In the rows, 128 means zero.
Named moves (each a turn or a mirror), then the moves between two rows, first move first; the first pair answered
J_508:
[136 127 133 125 124 122 115 147 116 111 110 191 114 122  52 126 100 144
 195 106 105 145  84 147 141 160 178 181 129  88 107  78 168 166 146 151
 139  81 136 137 144 132 130 125  79 128 113 130 159 144 131 160 188  75] |-> [128 133 131 113 131 145 131 136 115 118 106 213 131 119  57 119 105 123
 196  97  99 140 110 142 141 172 160 169 126  70 116  69 147 165 158 130
 118  92 142 126 149 137 129 122  84 107 116 132 160 137 118 177 182  69]
[125 110 133 104 151 180 169 159 127 153  79 154 153 121 130  91 126 117
 121 130 126 126 179 143 126 154  91 108 128 131 179 133  85 126 167 102
  83 144 120 108 168 119  89 143 131  61 123 130 125 135 125 141  93 121] |-> [133 116 140 133 127 117 110 174 120 131 107  82 110 117 121 105 101 191
 125 147 151 116  91 153 137 113 174 148 130 184 128 166 148 150 103 180
 152  89  90 154 140  98 118 151 121 141 140 114 126 156 180  90 107 136]
[129 113 158 135 161 172 133 186 104 135 133  78 129 114 117  68 115 143
 144 171 217  97 129 175  87 153 137 100 123 200 169 197 102 129  79 116
 120 120 106 136 169 107  97 131 101 123  70 140  92 163 160 116  89 169] |-> [128 106 159 123 165 185 145 180  99 134 124  95 134 110 116  58 123 115
 147 164 212  88 151 172  93 162 121  90 128 193 175 185  87 122  93  97
 100 132 113 129 173 110  91 124 103 109  66 139  92 159 146 128  86 166]
J_730:
[138  78 153  79 155 102 203 189 190 126 150 126 117  99 151 126 100 139
  95 145  87 139 111 130 141 139 125 100 113 136 155 135  78 128 125 120
 113 163  77 134 147 136  72 157 112 112  81 150 126  81  98 138  68 116] |-> [139  89 149  80 143  86 196 182 197 128 145 121 105 111 156 145  90 136
  85 151  79 129  96 115 157 125 125 100 110 135 138 141 102 128 127 137
 115 172  78 146 132 133  85 166 117 129  99 154 122  69  86 122  80 136]
[ 79 141 129 117 120 108 130  89 131 168 163 163 105  94  92 145 144 120
 137 108 116 166 129 109 138  76 137  77 128  96 117 152 149 120  77 153
 101 132 127  84  35 126 156 124 154  97  93 135 140 117 153  89 140 198] |-> [ 85 125 132 122 123 115 137  91 133 169 164 173 118  85  85 116 150 128
 147 100 111 177 149 112 147  79 132  87 127  82 130 133 141 122  82 151
 105 124 132  82  47 136 143 127 149  68  85 129 143 135 161 111 130 175]
[105 143 131 144 129 129 154 154 156 132 145 125 141 136 132 123 127 127
 148 160 140 154 135 125 142  96 110 114 159 107 101 123 128 142 139 129
 124 127 119 132 107 106 107 146 144 133 150 121 109 108 119 124 128 143] |-> [111 130 129 146 125 132 162 152 149 133 144 129 151 132 122 101 133 126
 151 155 138 160 149 136 132  98 108 111 156 104 121 118 116 137 137 118
 118 124 118 132 119 111 100 142 141 118 139 112 111 114 119 131 117 134]
[138  64 152 120 157 142 172 187  99 119 104  98 117 119 104  74  99 153
  73 165 175  57 104 172 110 120 167  93 117 164 153 178 105 127  87 136
 125 125 105 136 183  87  90 146 116 152 123 124 123 160 127 109  70 158] |-> [142  87 151 121 143 110 153 173 115 117 102  85  87 139 124 110  81 168
  72 169 154  70  78 151 144  81 189 100 124 146 114 168 163 136 108 170
 163 121 121 172 150  88 108 178 120 181 152 117 121 141 113  74  88 181]
J_815:
[134 130 107 127 108 108 112 157 106  86 155  99 118 165 106 148 103 168
 132 130 171  85 112 112  83 143 126 150 113 167 139 128 115 101  82  55
  78 161  57 133 127 110 154  95 165 148  92 110 104 190 143 165 184  70] |-> [135 138 114 126 102 103 115 150 109  83 152  99 118 166 112 152 103 166
 129 135 171  84 111 108  85 142 130 153 107 167 132 130 116 105  82  60
  78 161  55 126 127 112 155  90 171 153  94 106 100 191 149 157 182  77]
[111 106 128 102 131 141 165 137 121 160  91 151 143 134 120 127 138  99
 106 140 117 121 163 100 127 136  77 106 122  94 144 109 110 118 162  78
  97 163 154 137 157 153 128 133 132  90 137 159 126 108  82 163  81 130] |-> [100 131 123 106 129 133 139 123 133 156  97 140 127 153 138 158 133  92
  98 139 107 115 133  83 138 126  88 112 116 105 120 114 139 121 167  88
  95 168 156 141 133 153 154 135 140 118 149 162 124  84  65 142 104 157]
[146 177  78 113 137 140 127  91 158 123 120 174  90 138 183 173 163  80
 137 176 111 156 133 113  88 114 120 103 144 146  91 164 147 127 119 108
  70 138 145 159 135  79 189 134 156 139 155 133  77 133  95 123 104 134] |-> [154 142  74 112 144 168 155 103 150 130 104 181 113 114 158 112 171  94
 158 178 126 166 177 143  87 127 113 100 156 131 132 160 116 119 118  85
  74 131 137 140 173  90 163 132 142 100 132 123  78 166 111 158  68  98]
[119 116 116  86 130 104 177 204 180 153  42 118 123 120 152 119 107 124
 111 175 145 101 148 164 152 142 128  98 109 154 111 206 114 107 128 124
 120 158 121 196 189 118  79 145  98 119 134 156 125 148  60 104  49 176] |-> [116 131 116  85 127  92 165 194 184 156  50 113 115 132 164 142 104 120
 104 178 132  95 132 146 151 138 128 101 109 161  94 200 131 109 129 132
 121 155 123 187 173 110  95 146 107 134 145 166 124 125  49  88  57 195]
J_804:
[120 103 116 135 149 159 159  96 121 137 124 148 172 107  94  84 143 144
 137 120 116 125 164 142 103 171 129 138 135 123 161  85  91 130 135 107
 113 118 135  93 155 133  96 125 138  66  89 106 134 142 138 149 101  81] |-> [116 122 111 102 145 155 177 103 151 165  86 152 148 141 137 137 124 119
 124 152 107 112 158 114 114 143 118 110 132 106 136  92 113 119 171 114
  98 178 150 122 144 145  94 165 151  91 121 141 129 106  67 118  96 136]
[118 158  82 122 150 162 116 169 115 128  95 120 135 113 132 119 154 109
 137 119 101 138 161  88  96 137 101 120  83 104 146 109 129  96 142  97
 113 119 135 109 140 144 130 125  92 114 127 154 114 133 103 156 141  98] |-> [124 153  79 108 139 140 112 181 121 139  76 105 113 128 144 139 140 124
 132 137 103 134 143  82 107 110 113 115  90  98 124 118 160  94 146 111
 130 133 133 138 133 143 132 154  95 135 148 159 118 124  88 130 143 120]
[106 135 106 179 123 116 126  71 157 100 135 180 121 119 113 122 136  88
 136 133  88 172 194 115 185  87  88 144 140  82 111  66 100 123 169 118
 117 132 161 110 139 135 116 152 183 100 100  75 131 131  67 136 151 113] |-> [112 132 107 167 107 104 127  79 166 101 116 163  98 128 122 131 118 118
 130 156  88 174 174 111 202  63 108 142 141  82  90  81 132 125 169 146
 144 136 162 145 131 138 119 175 185 134 119  71 128 129  64 104 144 142]
[ 72  81  83 148 120 159  84 101 167 110 155 115 174 126 144 122 124 189
 106  77  73 126 106 111 157 139 132 148 157  85 106  81 127  93 136 132
 193 182 125 161  90 103 167 142 131 162 150 114 120 124 138 127 134  60] |-> [ 69  77  76 150 130 177  88  96 172 108 164 128 182 118 147 120 134 178
 104  72  68 119 120 112 155 152 120 145 156  85 117  75 106  91 143 111
 179 190 131 144 103 103 173 127 134 147 143 122 124 122 136 144 134  54]
J_30:
[ 92 153 130 171 121 112  71 101 141 161 172  88 115 116  81 154 114 108
 113  84 101 141 132 139 106 133 121 142 137 129 169 141 137 137 155 133
 113 110  89 167  97 133 110  83 105 171 153 148  68 122 193 175 152 145] |-> [ 96 148 125 161 117 109  79  90 139 162 165 102 121 112  75 145 130 114
 123  79  88 164 150 135 116 129 113 143 137 104 167 122 142 137 167 136
 134 109  98 169 100 144 105  98 104 151 151 137  75 127 188 187 146 129]
[134 114 129 121 115 118 108 111 104  97 131 138 140 116 123 125 153 147
 125 121  90 152 128 122 170 112 139 137 128 115 102  87 152 137 132 151
 171  93 153 129 109 138 134 146 155 135 150 110 130 127 145 134 152 113] |-> [133 118 124 105 126 137 136 108 116 120 111 169 149 130 137 137 153 110
 116 127  79 143 151 120 161 122 111 114 127  99 119  86 124 117 160 121
 135 129 156 119 117 150 129 138 166 122 150 127 128 105 109 152 140 122]
[103 103  92 112 157  97  88 101 101  94 100 107 100 133 111 103 117 167
 128 133 160 105 125 141 165 102 149 173 136 114 111 156 145 170 107 152
 126  92 118 135 145 107 129 120 120 126 104 161 149 143 132 124 173 118] |-> [104  99  86 107 156 107 104  86 111 105  83 134 112 133 116  87 131 152
 132 126 140 130 156 137 182 102 130 166 140  72 123 126 141 163 137 136
 124 102 142 137 148 119 119 133 123  96 104 159 158 142 117 137 171 107]
[125 139 134 103 121 135 137 137 172 156 107 176 137 134 120 126 128 132
 115 166 145 138 161 154 126 104 143 132 102  81 105  99 145 106 191 136
 131 155 131 133 155 149 100 155 132 135 125 108 116 122  84  99 126 124] |-> [122 151 137 114 125 138 137 148 160 154 104 166 130 150 126 150 119 114
 101 168 160 105 137 158 105 117 143 119  99 109 102 131 133 112 165 133
 104 171 124 133 159 138 103 141 129 153 123 124 114 110  76  82 124 146]
Now pairs of rows:
Between the rows of a pair lie 2 to 3 moves.
[133 113 107 144 168 108 162 142 117 162 131  62 126 103  90 155 163 137
 192 110 123 150 172 153 163 113 125 111  94 144 172 120 120 114 137 118
 129  81  92  67 117 180  73 130 153 109 112 108 123 121 143 161 119 113] |-> [127 140 109 150 161  83 125 136 116 158 150  41 105 120 100 194 151 138
 180 110 124 138 123 124 169  89 147 120  93 165 133 123 158 128 124 150
 138  78  85  92  90 168  90 130 158 150 129 115 118  99 135 132 138 141] : J_508, J_815
[116 129 121 140 119 163 120 137 110 130 169 174 189 123  78 118 111  62
 112  91 159  83  94 118  82 142  76 137 121 146 137 121  80 121  95  94
  76 123 106  81 159 140 161 102 126  77  83 157 114 137 135 162 161  96] |-> [128 135 118 119  82 105 106 166 129 147 130 110 112 144 103 158  59 136
 105 153 173  88  32 105 121  72 143 134 128 152  83 147 166 125  92 174
 143 127 104 168 135 135 167 185 123 165 134 145 111 132 116  86 154 158] : J_804, J_804
[148  77 137 144 119 163 114 146 151 109 128 125 110 112 110 106 124 198
 112 117 150 198 172 154 108 132 157 137 165 129  88 128  95 125 100 109
  99 119 146 149 176  97 112  92 130 132 117 136 109 108 150 169 150  56] |-> [143  83 141 144 127 170 115 159 143 109 135 120 111 119 114 123 126 177
 108 126 164 169 163 156  81 140 153 128 154 144  87 149  89 127  94 104
  71 129 137 142 181  81 117  74 131 146 114 155  98  95 143 164 146  78] : J_30, J_30, J_30
[103 131 100  92 116 126 168 143 144 169  73 156 135 161 191 161 132 131
 140 161 138 147  94 104 119  98  75 112 138 115 101 115 190 113 125 126
 150 174 174 214 119 111 134 155 181 103 105 151 155 150  94  83 142 176] |-> [101 156 105 146 119 108 105 115 125 121 156 146 154 145 163 169 163 118
 137 103 129 145  53 100  98 122  87 166 134 153  93 103 185 135  78 127
 153 120 166 173  92  96 173  93 185  99  75 146 155 147 150  92 195 150] : J_804, J_804, J_815
[127 158 124 116 123 145 136 107 149 139 115 160 126 156 155 165 136  86
 113 121 102 137 151  86 139 119  97  98 122  92 113 112 124 140 184 130
 101 155 162 126  98 141 129 142 155 109 136 142 121  77  71 121 135 134] |-> [141 110 128 105 133 160 176 150 135 160  74 135 122 147 151 124 112 129
 119 169 146 113 155 127 114 116 112  72 122 127 143 158 100 134 159 130
  99 170 131 142 134 131  96 169 133 114 136 142 118 114  82 111  88 138] : J_30, J_815, J_804
[195  96 118  96 129 144 123  58  96 153 127 156 142 149 151  83 116  22
 150 129 139 121 143 120 129 126  87 115 114  88 127 120 173 117 165  65
 147  95 189 102 171 185 129 102 189  60 179 150 140 142 120 120 137  77] |-> [204  72 119  87 120 131 132  81  96 166  93 128 116 142 149  66  98  81
 159 164 160 129 135 133 143  92 115 112 118  92 125 133 204 110 160  97
 188  84 183 138 179 180 106 143 180  82 194 137 138 168 129  92 113  80] : J_804, J_508, J_815
[108 148 145 146 127  99  86 183 104 131 124 105 128 115 124 117 105 183
 117 149 164 123  94 149 129 110 181 146 128 200 142 188 146 128  74 148
 150 124 104 165 116 100 157 110 144 180 136 139 104 155 148 100 115 144] |-> [112 144 137 148 123 118  89 125 106 113 164 157 177  91 102  82 149 148
 140  85 114 174 168 142 156 138 147 180 130 137 166 105 122 137 112 105
 173  98 131 122 115 124 158  80 146 102 122 119 119 157 159 158 138  74] : J_30, J_815, J_804
[151 135 109 106 142 147 113 169 135 167 106 100 128 128 115 104  98 179
 144 108 123 121 131 145  75 131 122 127 149 129 154 143 145 111 118 121
 119 156 141 138 162 131 121 112 125 116  90 131 143 184 139 152  49 119] |-> [139 159 109 110 155 148  95 146 141 163 133 126 139 134 116 129 118 125
 139  74 100 112 137 136  66 149 102 134 145 118 153 123 130 114 125  99
  89 164 149 107 149 135 138  83 130 101  85 144 140 158 126 163  79 118] : J_815, J_804, J_508
[148 103 110 133 110  91 139 123 153 140  89 111 102 126 125 115 120 116
 105 142 116 186 116 126 189  55 120 113 158  79 101 108 115 160 127 139
 135 134 114 174 113 144 129 135 133 152 135 119 113 126 109  95 149 158] |-> [146  97 113 136 123 101 138 104 147 132 107 135 123 119 105 103 143  92
 118 114 102 197 142 127 192  72  97 124 153  64 114  86  93 160 131 116
 128 129 124 151 107 152 123 114 136 121 123 113 120 126 115 121 159 128] : J_804, J_815, J_30
[106 130 156 109 145 151 148 144 121 136 164 176 156 113  94  91 154 134
 138 113 149 151 181 179  82 163 110 106 169 150 182 119 108 114  89  67
 101  97 106 142 141 126 127 114  91  72 105  96 121 128 143 124 106  54] |-> [ 94 168 162  94 129 112 136 159 146 149 137 141 105 157 137 176 112 128
 108 153 150 114 117 142  94 118 138  85 160 173 126 164 161 119  97 107
  86 136 107 187 105 112 159 155 112 156 151 127 110  75  81  47 124 141] : J_804, J_730, J_30
[119 175 124 144 108  93  83  93 136 110 164 112 104 154 117 169 121 128
 131 117 100 120  65 117 148 119 159 158 132 138  71 119 162 164 118 146
 155 103 139 131  91 110 177 135 140 161 137 114 124 106 141 101 168 133] |-> [112 177 132 142 130 123  96 107 135 118 165 129 119 163 125 180 126  78
 118 114 107  86  73 118 106 145 126 127 125 155  93 147 123 160 116 108
  88 135 126 103 106 106 176 101 143 163 122 143 114  84 119 111 164 144] : J_508, J_30, J_508
[129 109 133 160 125 124 106 116 116 119 171 126 145  86  87  96 144 169
 156  92 120 163 119 140 136 140 134 168 150 149 136 106 103 143 114 140
 165  64 113 104 134 128 118 122 113 102  95  76 144 171 190 145 140  65] |-> [114 129 138 133 153 169 151 125 131 146 137 165 159 112 126 129 147  84
 134 104 125 115 148 130  97 171  74 109 143 159 171 130  52 126 146  80
  57 144 119  74 157 131 113 103 127  88  89 115 139 127 117 156 132 106] : J_30, J_30
[103 178 149 171 124 114 107 132 122  99 121 149 120 138 161 172 122  64
 115 138 113  96  93 112 126 140  79 149 119 146 100 158 151 155 109 111
 129 163 134  91  98 147 124  81 144 142 125 133 143  84 138 109 182 136] |-> [121 115 154 170 128 128 133 155 106 100  92 127 128  99 119  82 117 148
 147 156 149 123 122 156 124 147 113 165 131 149 138 171 141 154  74 116
 180 111 117 102 140 148  86 100 104 112 103 103 147 165 203 129 135  86] : J_804, J_815, J_508
[141  86 142 131 109 118 115 125 113 108 136  94 112  88  90  79 112 220
 141 147 138 160 104 152 134 107 165 142 138 130 142 130 136 137  98 178
 202  60 111 143 134 125 105 169 128 133 120 104 155 199 211 129  95  90] |-> [121  92 139 106 162 187 176 138 114 137 107 151 142 112 123 102 129 102
 120 145 139  98 161 151  74 165  75  70 125 129 198 163  49 113 135  80
  58 154 113  86 169 130  93 129 141  98 102 156 149 156 125 169  85 110] : J_508, J_30
[127 155 125  98 136 141 143 121 140 135 102 138 111 150 148 155 118 102
 134 147 107 135 135 111 130 106  88 107 116  94 104 118 137 139 156 133
 102 152 158 132 109 136 109 163 154 126 163 136 118 105  77 119 125 167] |-> [135 129 135 118 122 117 129 142 125 130 113  97  98 134 123 126 106 179
 146 158 135 141 112 141 125  89 142 129 118 129  99 143 166 148 109 170
 154 101 135 158 117 123 104 174 136 148 158 113 129 146 133 106 109 156] : J_815, J_508
[122 137 126 114 142 133 137 101 130 129 136 159 138 131 121 111 139 111
 129 116 110 144 164 123 137 132  95 129 128  95 135  87 111 133 150 100
 115 133 142 112 137 146 127 123 136  96 128 124 141 139 125 147 130 110] |-> [116 159 134 127 143 114 116 107 133 122 156 141 119 148 139 163 127  96
 115 119 116 109 115 109 127 130 113 130 116 127 105 110 123 140 129 108
  95 136 130 120 111 128 155 112 141 137 139 137 134 107 108 114 151 149] : J_815, J_30
[171 129 135 148 127 165  71 157 126 119 137 137 119 169 144 139 100 110
 112 133 125  87 105 148 132 176  77 161 127 135  90 155 105 142 119  64
  40 207  64  94 187 164 203  93 106 150  99  97 106 109 120 134 154 147] |-> [188 109 117 136 110 166  80 119 141 123 126 166 129 153 128  94 117 137
 145 112  86 161 158 140 184 161  72 188 141  51  96  87 126 139 164  69
 106 184  98 103 186 190 176 136  99 102 105  62 123 132 128 169 149 103] : J_30, J_30, J_30
